-0.043 -1.862 -1.197 -1.490  0.707 -0.921  3.321 -1.299 -1.549 -2.229 -0.266 -0.053 -0.083 -0.153 -0.090  0.560
-3.196 -0.714  4.966 -1.293 -1.290 -4.800  0.750 -0.568  5.766  2.345  3.395 -0.654  1.505 -1.566 -4.475 -0.124
 0.066  3.975  2.961 -0.432  0.436  5.349 -2.187  1.035 -2.006  2.074 -1.968 -0.018  4.098  1.152 -4.627  1.896
-0.890  3.595  1.171 -0.597  0.846 -2.024 -3.756 -0.569  4.122  2.222  2.620  0.417 -0.992  0.147  4.691  2.051
|
 0.066  3.975  2.961 -0.432  0.436  5.349 -2.187  1.035 -2.006  2.074 -1.968 -0.018  4.098  1.152 -4.627  1.896
-0.043 -1.862 -1.197 -1.490  0.707 -0.921  3.321 -1.299 -1.549 -2.229 -0.266 -0.053 -0.083 -0.153 -0.090  0.560
-0.890  3.595  1.171 -0.597  0.846 -2.024 -3.756 -0.569  4.122  2.222  2.620  0.417 -0.992  0.147  4.691  2.051
-3.196 -0.714  4.966 -1.293 -1.290 -4.800  0.750 -0.568  5.766  2.345  3.395 -0.654  1.505 -1.566 -4.475 -0.124

 0.201 -1.111 -5.530 -1.261 -0.829  5.136 -0.496  3.423 -0.241  0.081 -1.584  0.396  0.090
 0.835  0.669  0.322  0.591  0.395  0.290  0.811  0.680  0.127  1.037  0.380  1.069  6.630
 0.312  0.544  0.832 -0.007 -0.326  0.928  0.230  0.058  0.015 -0.511  0.408 -0.582  0.174
|
 0.835  0.669  0.322  0.591  0.395  0.290  0.811  0.680  0.127  1.037  0.380  1.069  6.630
 0.312  0.544  0.832 -0.007 -0.326  0.928  0.230  0.058  0.015 -0.511  0.408 -0.582  0.174
 0.201 -1.111 -5.530 -1.261 -0.829  5.136 -0.496  3.423 -0.241  0.081 -1.584  0.396  0.090

 1.988 -2.277
-1.383 -5.921
-6.135  3.217
 1.391 -0.423
|
 1.988 -2.277
 1.391 -0.423
-1.383 -5.921
-6.135  3.217

 6.350  3.728  1.128  4.152 -0.093  3.427  4.225 -0.366  6.548
-3.231  1.697 -0.602  3.669  3.501 -1.737  2.027  2.015 -3.624
-3.885 -0.087  2.444  0.397  2.167 -0.711  0.100  4.661 -3.393
-1.195  1.064 -0.974  0.083 -1.651 -0.332 -1.800 -1.794 -1.606
 1.230  5.950 -1.650  5.117 -3.766  2.197 -4.013 -2.929 -1.890
|
 6.350  3.728  1.128  4.152 -0.093  3.427  4.225 -0.366  6.548
 1.230  5.950 -1.650  5.117 -3.766  2.197 -4.013 -2.929 -1.890
-1.195  1.064 -0.974  0.083 -1.651 -0.332 -1.800 -1.794 -1.606
-3.231  1.697 -0.602  3.669  3.501 -1.737  2.027  2.015 -3.624
-3.885 -0.087  2.444  0.397  2.167 -0.711  0.100  4.661 -3.393

-0.927 -0.003  2.313  2.459  0.748  0.782
 1.669 -0.168 -0.644  2.111 -0.600 -0.350
-1.845 -0.026 -6.678  4.837 -3.568 -0.615
 0.251 -0.515 -0.422  2.011  1.683  2.127
|
 1.669 -0.168 -0.644  2.111 -0.600 -0.350
 0.251 -0.515 -0.422  2.011  1.683  2.127
-0.927 -0.003  2.313  2.459  0.748  0.782
-1.845 -0.026 -6.678  4.837 -3.568 -0.615

-0.782  2.584  0.062 -2.326 -2.010 -3.824
-3.001 -1.975 -0.425 -2.659 -0.683  1.705
-0.851 -1.577  1.465  1.099 -2.330  0.443
-0.771  0.084  0.581 -0.586 -4.548  1.482
-3.098  4.450 -1.705 -2.234  1.676 -0.593
 1.453  0.786  1.204  0.728 -5.409  1.142
|
 1.453  0.786  1.204  0.728 -5.409  1.142
-0.771  0.084  0.581 -0.586 -4.548  1.482
-0.782  2.584  0.062 -2.326 -2.010 -3.824
-0.851 -1.577  1.465  1.099 -2.330  0.443
-3.001 -1.975 -0.425 -2.659 -0.683  1.705
-3.098  4.450 -1.705 -2.234  1.676 -0.593

 2.444 -0.736  0.228 -5.277  1.729  4.997  5.198  5.602
-2.144  1.243 -0.979 -2.307  3.307 -3.875  2.554 -0.410
-1.415 -0.768  5.028 -1.573  3.927  2.525 -5.410  5.877
 3.046  5.332  2.412  4.889  0.054  5.466 -2.183  5.248
 4.606  6.781  6.100 -1.788  5.657  1.776  1.915  1.163
 6.168 -5.126  5.018  0.054  4.778 -3.356 -3.287 -4.242
-1.582 -2.962  4.849 -3.643 -0.752  4.277  5.843 -5.344
 1.229  5.874 -2.931  2.860  6.005 -0.010  5.060 -2.172
-1.837 -2.035  0.557  3.248 -1.970  2.167 -4.528  1.375
|
 6.168 -5.126  5.018  0.054  4.778 -3.356 -3.287 -4.242
 4.606  6.781  6.100 -1.788  5.657  1.776  1.915  1.163
 3.046  5.332  2.412  4.889  0.054  5.466 -2.183  5.248
 2.444 -0.736  0.228 -5.277  1.729  4.997  5.198  5.602
 1.229  5.874 -2.931  2.860  6.005 -0.010  5.060 -2.172
-1.415 -0.768  5.028 -1.573  3.927  2.525 -5.410  5.877
-1.582 -2.962  4.849 -3.643 -0.752  4.277  5.843 -5.344
-1.837 -2.035  0.557  3.248 -1.970  2.167 -4.528  1.375
-2.144  1.243 -0.979 -2.307  3.307 -3.875  2.554 -0.410

-3.172  5.475  2.607 -2.753  2.336
-3.941 -1.460  4.294 -0.902  4.211
-0.265  4.046 -0.010  1.651  2.544
 1.216  0.585 -0.329 -2.132  2.143
-4.822 -0.742  5.125 -1.010 -1.292
-2.047 -1.844 -0.826 -0.995 -0.765
 1.296  4.841  4.508 -0.078  2.657
 0.499 -1.122  0.717  2.068  1.904
-4.252  4.128  3.658 -1.083 -2.335
|
 1.296  4.841  4.508 -0.078  2.657
 1.216  0.585 -0.329 -2.132  2.143
 0.499 -1.122  0.717  2.068  1.904
-0.265  4.046 -0.010  1.651  2.544
-2.047 -1.844 -0.826 -0.995 -0.765
-3.172  5.475  2.607 -2.753  2.336
-3.941 -1.460  4.294 -0.902  4.211
-4.252  4.128  3.658 -1.083 -2.335
-4.822 -0.742  5.125 -1.010 -1.292

 3.428 -0.481 -3.304 -0.358  3.023 -1.197 -0.818 -1.908
 1.218  5.310  5.811 -1.259 -1.722 -2.566 -1.476 -0.178
 1.847  1.467  6.641  1.829 -1.380 -1.270  2.031  2.493
|
 3.428 -0.481 -3.304 -0.358  3.023 -1.197 -0.818 -1.908
 1.847  1.467  6.641  1.829 -1.380 -1.270  2.031  2.493
 1.218  5.310  5.811 -1.259 -1.722 -2.566 -1.476 -0.178
---
 1.620 -2.624 -6.071
-2.120 -3.017 -3.174
-4.701  1.062 -1.846
|
 1.620 -2.624
-2.120 -3.017
-4.701  1.062

 2.512  0.227 -5.040  0.295  0.041
 2.928 -0.667  0.037 -0.113 -0.995
 1.857 -0.817  0.415 -0.112  0.199
|
 2.512  0.227
 2.928 -0.667
 1.857 -0.817

 1.656 -5.298
 1.647  0.184
-2.387  3.514
 4.013  2.534
|
 1.656 -5.298
 1.647  0.184
-2.387  3.514

 0.181 -0.133  0.069 -0.406 -0.226
-0.084 -0.052  0.583 -0.350  0.031
-0.530 -0.110  0.337  1.615  0.387
 1.215 -0.288 -1.312 -0.657 -0.556
 5.480 -1.411 -1.689 -2.936 -2.253
|
 0.181 -0.133
-0.084 -0.052
-0.530 -0.110

 4.182  0.444  0.223  0.319
 2.642  2.727  0.107  0.052
 5.156  0.047  0.397  0.606
 3.091  2.018  0.167  0.099
 3.014  2.557  0.147 -0.043
|
4.182 0.444
2.642 2.727
5.156 0.047

-3.245 -0.354 -3.138
 5.524 -0.424 -0.806
 1.044 -3.640  6.825
|
-3.245 -0.354
 5.524 -0.424
 1.044 -3.640
